First come named turns, each shown by rows before and after it. For each pair of rows after them, which turns, in which order, take the first row to the second? The first pair is done for you.
J184:
[.10,-.08,.08,-.01,-.19,-.10,.10,.02,-.12,-.09,-.04,-.05,-.05,.09,-.02,-.04,-.15,-.08,-.14,-.11,-.13,-.04,.01,.14,.11,-.02,.04,.06]  ->  [.14,-.06,.06,-.04,-.11,-.10,.01,.21,-.17,-.08,-.05,-.07,.00,.07,-.02,-.07,-.16,-.13,-.16,-.15,-.04,.00,-.08,.08,.07,-.05,.04,.01]
[-.22,.13,-.08,-.11,-.04,-.13,.01,-.09,.14,.23,-.05,.10,.09,-.38,.06,.15,.13,.16,-.23,.03,-.32,-.08,.08,.15,-.06,-.08,-.27,-.13]  ->  [-.18,.07,.08,.11,-.22,.02,.06,-.13,.06,.28,-.17,.14,-.04,-.29,.16,.10,.19,-.01,-.15,-.05,-.36,-.09,.12,.32,.04,-.06,-.10,.03]
[-.18,-.17,-.22,.14,.24,.40,-.42,.44,.11,-.07,.11,-.17,-.18,.17,.13,.01,-.12,-.12,-.17,-.01,.07,-.01,.10,-.04,-.22,-.20,-.04,.04]  ->  [-.26,-.13,-.37,.00,.17,.23,-.34,.19,.14,-.14,.25,-.22,-.11,-.04,.04,.21,-.19,.18,-.19,.07,.03,-.08,.22,-.14,-.29,-.16,-.19,-.05]
[-.04,-.07,.13,.22,-.27,.21,.24,-.07,.00,.28,-.21,-.01,-.09,.08,.21,.26,.23,-.27,.18,-.20,-.18,.19,.04,.41,.31,.01,.03,.13]  ->  [.01,.03,.00,.10,.19,.19,-.05,.48,-.01,.29,-.24,.06,.01,.09,.15,.06,.16,-.43,.11,-.26,.04,.27,-.25,.25,.23,-.07,-.10,-.07]
J985:
[-.09,-.33,.23,-.19,-.26,-.21,.39,-.24,-.05,.00,.23,.08,.31,-.09,-.20,.16,.15,.12,-.06,-.06,-.08,.04,.19,.00,-.01,.17,-.26,-.16]  ->  [.02,-.40,.43,.06,-.34,.00,.39,-.14,-.15,.08,.03,.14,.18,.12,-.07,-.08,.26,-.18,.01,-.18,-.06,.08,.10,.20,.15,.18,-.08,.03]
[-.10,-.03,-.25,.05,.02,-.15,-.10,-.13,.02,-.08,-.18,-.06,.09,.09,.02,-.26,-.34,-.14,.42,-.02,.06,-.21,-.22,-.12,-.16,-.20,.14,-.07]  ->  [-.09,-.08,-.25,-.04,.13,-.17,-.05,-.02,.03,-.07,-.12,.02,.16,.08,-.02,-.23,-.27,-.16,.38,-.02,.12,-.22,-.29,-.15,-.17,-.18,.03,-.14]
[.06,-.18,.32,.01,-.07,.05,.21,.32,-.03,.04,.35,.45,.48,.11,.01,.16,.35,-.29,-.24,-.23,.35,.07,-.28,.31,.00,.18,-.22,-.12]  ->  [.13,.08,.27,.51,-.67,.25,.02,-.36,-.04,-.18,.18,-.06,.05,.04,.24,-.09,-.05,-.05,-.20,.02,-.14,-.09,.18,.41,.11,-.01,.38,.21]
J497:
[.04,-.17,.01,-.03,-.44,-.01,.21,-.52,-.01,-.06,.28,.01,-.42,-.07,.29,.05,.36,.05,.02,.01,-.33,-.04,.31,-.05,.17,.15,.21,.04]  ->  [.04,.21,-.40,-.24,.03,-.10,-.31,-.13,.04,-.19,.28,-.18,-.34,-.28,.22,-.24,-.02,.16,-.08,.13,-.28,-.01,.18,-.45,-.09,-.10,.17,-.30]
[.07,-.07,.13,.46,-.17,.15,.23,.15,-.26,.06,-.04,-.19,-.08,.13,.02,-.13,-.05,.03,.17,-.14,-.08,.08,-.33,.20,-.28,-.20,-.04,-.01]  ->  [.01,-.01,.04,.37,-.30,.08,.34,-.09,-.22,.00,.06,-.25,-.05,-.04,.02,.05,-.08,.27,.15,-.04,-.19,.00,-.13,.18,-.30,-.17,-.10,-.02]
[.04,.06,.15,.25,-.11,.15,-.17,.01,-.03,.04,-.07,-.12,-.14,.06,.16,-.22,-.13,-.04,.04,.01,-.06,.02,.05,.09,.07,-.03,.25,.14]  ->  [-.01,.05,.14,.22,-.22,.10,-.08,-.17,-.01,.02,-.03,-.12,-.12,.00,.14,-.12,-.16,.06,.04,.03,-.15,-.05,.15,.09,.05,-.01,.21,.14]
[.16,-.24,.00,.06,.11,-.05,.09,.02,-.02,.07,-.15,.02,-.17,.03,-.10,-.23,-.07,-.22,-.01,-.14,.08,-.03,-.10,-.02,-.16,.10,-.21,.02]  ->  [.14,-.26,-.01,.02,-.03,-.07,.22,-.22,-.01,.05,-.12,-.01,-.15,-.06,-.08,-.09,-.05,-.07,-.01,-.11,.01,-.09,-.01,.01,-.16,.14,-.23,.05]
J923:
[-.12,.13,-.09,.19,-.09,.09,-.35,.05,.02,-.02,-.28,-.28,-.20,.11,.14,-.16,-.15,-.23,-.14,-.12,-.20,-.13,.04,-.02,-.11,-.10,.33,.02]  ->  [-.18,.14,-.17,.10,-.18,-.01,-.30,-.19,.04,-.07,-.17,-.35,-.19,-.01,.11,-.04,-.23,.02,-.16,-.06,-.29,-.19,.15,-.07,-.13,-.10,.30,.01]
[.07,.21,.22,.23,-.02,-.36,-.33,-.16,-.16,.39,-.04,.02,-.21,.20,.16,.19,.20,-.13,.11,-.04,.16,-.07,-.04,-.09,.22,-.08,.00,-.33]  ->  [.05,.23,.21,.24,-.05,-.37,-.35,-.16,-.18,.38,-.05,.00,-.25,.19,.17,.17,.16,-.10,.09,-.03,.15,-.06,.00,-.10,.22,-.10,.02,-.33]
[.07,.11,-.28,-.04,-.17,-.14,-.04,-.15,.17,-.27,-.13,-.24,-.07,-.14,-.26,-.05,-.03,.09,-.03,-.06,-.26,-.23,.38,-.06,-.12,.00,.00,-.20]  ->  [.04,-.01,-.25,-.15,-.16,-.18,.16,-.18,.21,-.22,-.09,-.12,.04,-.10,-.27,.13,.12,.07,-.04,-.12,-.23,-.21,.33,-.01,-.13,.11,-.12,-.21]
[-.16,.48,-.06,.12,-.21,.02,.03,-.40,-.12,-.17,-.02,-.13,-.23,-.15,.08,-.09,-.19,.24,-.04,-.04,-.19,-.08,.13,-.17,-.03,-.22,.07,-.13]  ->  [-.23,.34,-.02,-.02,-.26,-.06,.23,-.54,-.09,-.10,.08,-.01,-.08,-.19,.01,.11,-.05,.33,-.07,-.07,-.14,-.10,.12,-.17,-.02,-.12,-.09,-.17]
Then:
Each pair is two turns apart.
[-.10,.13,.02,.27,.06,.15,-.50,.24,-.02,-.15,-.29,-.25,-.26,-.02,.21,-.37,-.26,.03,.09,-.06,-.18,.13,-.10,.02,-.16,-.18,.49,.09]  ->  [-.25,.08,-.24,-.29,.29,-.22,-.24,.12,.11,-.17,.03,-.13,.13,-.37,-.06,.11,-.22,.46,-.02,.04,-.03,.04,-.08,-.30,-.36,-.05,-.08,-.28]	J985 J923
[-.12,.05,.01,.24,-.20,.13,.13,-.26,-.19,.06,-.08,-.06,.06,.24,.00,.01,.40,-.06,.11,-.04,-.08,-.12,.04,.26,.14,-.03,.09,.06]  ->  [-.04,.21,-.12,.24,.08,.20,-.22,.08,-.18,.00,-.17,-.10,.02,.22,-.01,-.27,.24,-.20,.08,-.04,-.05,-.02,-.13,.12,.06,-.21,.16,-.05]	J184 J923
[-.02,-.10,.08,-.08,.05,-.20,.25,-.04,.07,.05,.15,.09,.19,-.16,-.02,.24,.26,.03,.01,-.08,.16,.03,-.08,.08,.07,.16,-.26,.07]  ->  [.00,.03,.00,-.11,.32,-.15,.01,.25,.04,.02,.09,.07,.22,-.18,-.03,.04,.21,-.09,.00,-.07,.23,.10,-.21,.00,.02,.05,-.23,-.05]	J497 J497
[.08,.10,.06,.20,-.38,.20,.11,-.34,.08,-.03,-.06,-.09,-.08,.10,.02,.02,.05,.07,.07,-.06,-.04,-.16,.49,.18,.16,.08,.37,.06]  ->  [.00,-.06,-.02,-.26,-.07,-.05,.30,-.19,.13,.03,.17,.16,.24,-.06,-.19,.36,.20,.23,-.01,-.08,.21,-.19,.32,.02,-.01,.24,-.09,-.21]	J923 J985
[.28,.11,-.08,.34,-.26,.27,.07,-.40,-.10,-.14,.16,-.02,-.12,.03,.00,.11,.09,.00,-.05,-.06,-.13,-.34,-.13,.29,.06,.30,.08,-.09]  ->  [.36,.24,-.17,.33,.10,.30,-.27,.06,-.14,-.16,.07,-.04,-.12,.08,-.05,-.17,-.03,-.22,-.08,-.11,.00,-.23,-.33,.16,-.01,.16,.13,-.20]	J497 J497
[.00,.08,.22,.15,-.25,.23,-.20,-.11,-.06,.13,-.19,-.03,-.33,.14,.08,-.36,.03,-.30,.12,.01,-.05,-.07,.18,.07,.04,.12,.27,.35]  ->  [-.04,.32,-.14,-.12,.06,.08,-.46,.02,-.01,-.01,-.09,-.19,-.21,-.07,-.06,-.39,-.30,-.05,.01,.17,-.06,-.09,.14,-.31,-.18,-.02,.14,.06]	J184 J985
[-.05,.06,-.09,.31,.03,.12,-.42,.04,-.04,-.11,-.46,-.03,-.13,.18,.12,-.32,-.10,-.11,-.06,.01,-.07,-.09,-.03,-.01,.08,-.12,.29,-.15]  ->  [-.16,.11,-.32,.03,.02,-.13,-.31,-.23,.06,-.16,-.23,-.10,.07,-.11,-.01,-.02,-.19,.28,-.13,.21,-.12,-.17,.16,-.24,-.05,-.07,.04,-.35]	J184 J184
[-.39,.08,-.56,-.27,-.18,-.16,.08,.08,.01,-.27,.10,-.38,.20,-.42,-.42,.17,-.25,.61,.09,.01,.38,-.45,.17,-.16,-.55,.04,-.32,.04]  ->  [-.23,.09,-.25,.39,-.68,.33,-.08,-.07,-.13,-.25,-.30,-.54,-.28,-.05,-.09,-.32,-.29,.19,.24,-.06,.11,-.41,.31,.25,-.25,-.07,.35,.53]	J985 J985
[-.07,.05,-.11,-.15,.19,-.11,-.02,.08,-.05,.02,.10,.09,.13,-.07,-.18,.23,-.07,.14,-.06,.02,-.01,-.02,-.14,-.14,-.05,.01,-.09,-.12]  ->  [-.08,-.06,-.03,-.14,.10,-.11,.08,.02,-.06,.03,.13,.14,.17,-.06,-.15,.30,.01,.15,-.04,.01,.03,-.04,-.13,-.05,.02,.07,-.13,-.10]	J497 J184
[-.07,-.20,.07,-.08,-.27,-.21,.30,-.28,.00,.08,.12,.10,-.01,-.02,-.10,.30,.14,.13,-.05,-.06,.00,-.06,.23,.10,.07,.17,-.15,.07]  ->  [-.05,-.23,.10,.06,-.34,-.13,.29,-.32,.00,.03,.04,.05,-.10,.04,-.03,.21,.14,.06,-.03,-.08,-.07,-.06,.24,.17,.12,.14,-.01,.17]	J985 J985
[.08,-.27,.27,.14,.15,.04,.05,.35,-.05,.27,-.11,.21,.04,.21,-.28,.07,.30,-.18,-.07,-.25,.35,.11,-.39,-.05,-.20,.18,.01,.10]  ->  [-.03,-.26,.14,-.09,.14,-.14,.21,.16,.03,.22,.07,.19,.18,.02,-.38,.35,.27,.12,-.11,-.17,.35,.01,-.29,-.18,-.30,.23,-.21,-.06]	J184 J497
[.14,-.15,.14,-.04,.01,.05,.01,.28,-.03,.11,-.17,.07,.01,.13,-.12,-.27,.16,-.22,-.06,-.05,.05,.00,-.12,.08,-.06,.00,-.14,-.07]  ->  [.13,.06,-.03,.06,-.06,.04,-.16,.17,-.02,-.03,-.21,-.16,-.13,.03,-.07,-.41,-.09,-.07,-.07,.07,-.12,-.04,.01,-.03,-.09,-.16,.04,-.06]	J923 J923
[-.11,.28,-.08,.03,-.01,-.07,-.04,-.18,-.01,-.07,-.07,-.14,-.04,-.08,.00,-.11,-.17,.14,.02,.14,-.26,.05,.20,.01,.07,-.16,.10,-.08]  ->  [-.10,.30,-.06,.05,.05,-.02,-.11,-.03,-.02,-.08,-.12,-.15,-.05,-.01,.01,-.21,-.16,.03,.02,.12,-.23,.09,.13,.03,.07,-.16,.14,-.07]	J497 J923
[.10,.01,.10,.23,-.42,.21,.05,-.54,-.06,-.19,-.15,-.23,-.39,.00,.14,-.06,-.12,.02,-.07,-.04,-.20,-.33,.28,.23,.10,.00,.12,.29]  ->  [-.04,-.23,.00,-.40,.04,-.14,.33,-.28,.05,-.06,.14,.13,.12,-.16,-.15,.44,.15,.21,-.13,-.11,.16,-.33,.06,-.02,-.08,.19,-.54,-.09]	J923 J985
[-.06,.04,-.02,-.01,-.20,.04,.03,-.18,.03,-.01,-.08,-.08,-.02,.03,.09,.14,.07,.04,.02,-.08,.01,-.10,.04,.05,.04,.04,.03,.06]  ->  [-.03,.16,-.10,-.01,-.12,.04,-.10,-.14,.02,-.05,-.06,-.17,-.04,-.03,.08,.02,-.03,.06,-.01,-.07,.00,-.06,.05,-.02,.02,-.02,.09,.04]	J497 J184
[-.05,-.05,.05,.13,-.24,.00,.17,-.31,.11,.03,.02,-.08,-.08,.16,.08,.05,.07,.14,-.07,-.03,-.05,-.08,.12,.17,.11,.20,.12,.20]  ->  [-.02,-.17,.14,.06,-.08,-.01,.19,-.03,.07,.14,.02,.11,.00,.25,.03,.03,.25,-.05,-.07,-.15,.11,-.03,-.07,.19,.11,.26,.01,.16]	J985 J985
[-.15,.10,.23,.03,-.08,-.10,-.09,.08,.15,.26,-.18,-.36,-.04,-.24,.01,.43,.15,.30,-.08,.00,-.07,-.12,.18,-.13,-.08,.11,.14,-.09]  ->  [-.07,-.05,.39,.07,-.05,-.03,.01,.25,.12,.39,-.26,-.20,-.03,-.11,.04,.37,.36,.09,-.07,-.08,.01,-.05,.02,.01,.00,.18,.13,.01]	J923 J985
[.14,-.10,.15,-.03,-.12,.04,.08,.20,.04,.04,.07,.04,.26,.35,.06,-.04,.21,-.13,.00,-.06,.02,-.04,-.10,.00,.17,.02,-.03,-.15]  ->  [.09,.07,-.11,-.14,-.04,-.08,-.05,.14,.10,-.07,.17,-.11,.33,.15,-.01,-.06,-.02,.13,-.04,.06,-.06,-.07,-.03,-.22,.05,-.06,-.09,-.30]	J497 J497
[-.11,-.26,-.14,-.18,-.17,-.13,.10,-.03,.04,-.13,.45,.28,.17,-.30,-.13,.06,-.31,.10,.09,.25,.32,-.03,.03,-.09,-.15,.38,-.28,-.03]  ->  [-.05,-.31,.04,-.08,-.01,-.03,.03,.32,-.04,-.04,.30,.41,.16,-.10,-.11,-.11,-.19,-.27,.12,.08,.49,.08,-.21,.01,-.11,.37,-.25,-.03]	J923 J923
[.05,.10,-.07,.18,-.25,.10,-.02,-.15,-.07,.00,-.16,-.26,-.18,-.04,.10,-.20,-.13,.04,.02,.00,-.17,.00,.14,.05,.02,-.14,.33,.05]  ->  [.08,.22,-.15,.09,.03,.08,-.22,.17,-.09,.02,-.17,-.24,-.13,-.04,.07,-.32,-.16,-.06,.02,-.02,-.08,.09,.03,-.05,-.06,-.18,.25,-.09]	J497 J184
[.10,-.38,.20,.09,-.05,.10,.49,.07,.07,.02,.04,.12,.17,.23,.17,.37,.46,-.06,.00,-.17,.12,.00,-.07,.29,.26,.17,-.18,.26]  ->  [.09,.11,-.34,-.14,.58,-.02,-.18,.57,.10,-.20,.09,-.10,.27,-.02,.06,.00,-.07,.03,-.13,-.01,.18,.06,-.29,-.22,-.03,-.18,-.21,-.19]	J497 J497
[.01,-.05,-.17,-.07,.13,.19,-.41,.16,-.09,-.02,.01,-.13,.06,-.04,.06,-.06,-.09,.21,-.26,-.05,.07,-.13,.00,-.09,-.32,-.24,.27,-.07]  ->  [.02,-.33,.15,.07,-.09,.30,-.05,.07,-.13,.12,-.09,.12,.05,.17,.07,.09,.28,-.02,-.19,-.20,.17,-.11,-.04,.20,-.16,-.01,.22,.15]	J985 J497
[-.10,-.03,.08,-.04,.19,.04,.01,.24,-.16,.02,.02,.15,.09,-.02,.00,-.07,-.04,-.16,-.22,.08,-.10,.00,-.07,.10,-.11,-.01,.07,-.20]  ->  [-.05,-.01,.10,.12,-.07,.10,.04,.00,-.17,-.02,-.06,.05,-.03,-.01,.07,-.12,-.10,-.11,-.20,.10,-.26,-.07,.10,.17,.00,.00,.23,-.06]	J985 J497
[.15,.14,.14,-.06,-.19,.29,.31,.11,.20,.13,.00,.20,.29,-.06,-.08,.10,.21,.02,.26,-.23,-.02,-.03,.01,-.03,.15,.05,-.42,.07]  ->  [.16,.22,.06,-.12,-.01,.26,.23,.29,.20,.07,.04,.23,.28,-.08,-.12,.03,.15,-.02,.22,-.25,.05,.05,-.07,-.12,.10,-.02,-.47,-.03]	J923 J184
[-.09,.36,.15,-.22,.02,.13,.15,-.08,-.03,.05,-.09,-.01,.03,.06,.02,.01,.01,.34,.05,.00,-.19,-.11,-.27,-.08,.12,.10,-.09,-.37]  ->  [-.03,.37,.25,-.11,.00,.23,.07,.04,-.07,.08,-.17,.02,-.05,.18,.08,-.11,.06,.15,.06,-.07,-.17,-.05,-.35,.00,.17,.07,.02,-.27]	J985 J923
[.08,-.08,-.13,.30,-.41,.11,.12,-.41,.00,-.12,.07,-.04,-.03,-.04,.02,.06,.05,.08,.16,.00,-.23,-.09,.38,.31,-.01,-.01,.17,.13]  ->  [.14,.09,-.28,.07,.30,.09,-.31,.46,-.04,-.07,.05,.04,.16,.03,-.14,-.27,.00,-.25,.07,-.10,.14,.08,-.11,.05,-.20,-.20,.05,-.22]	J184 J184
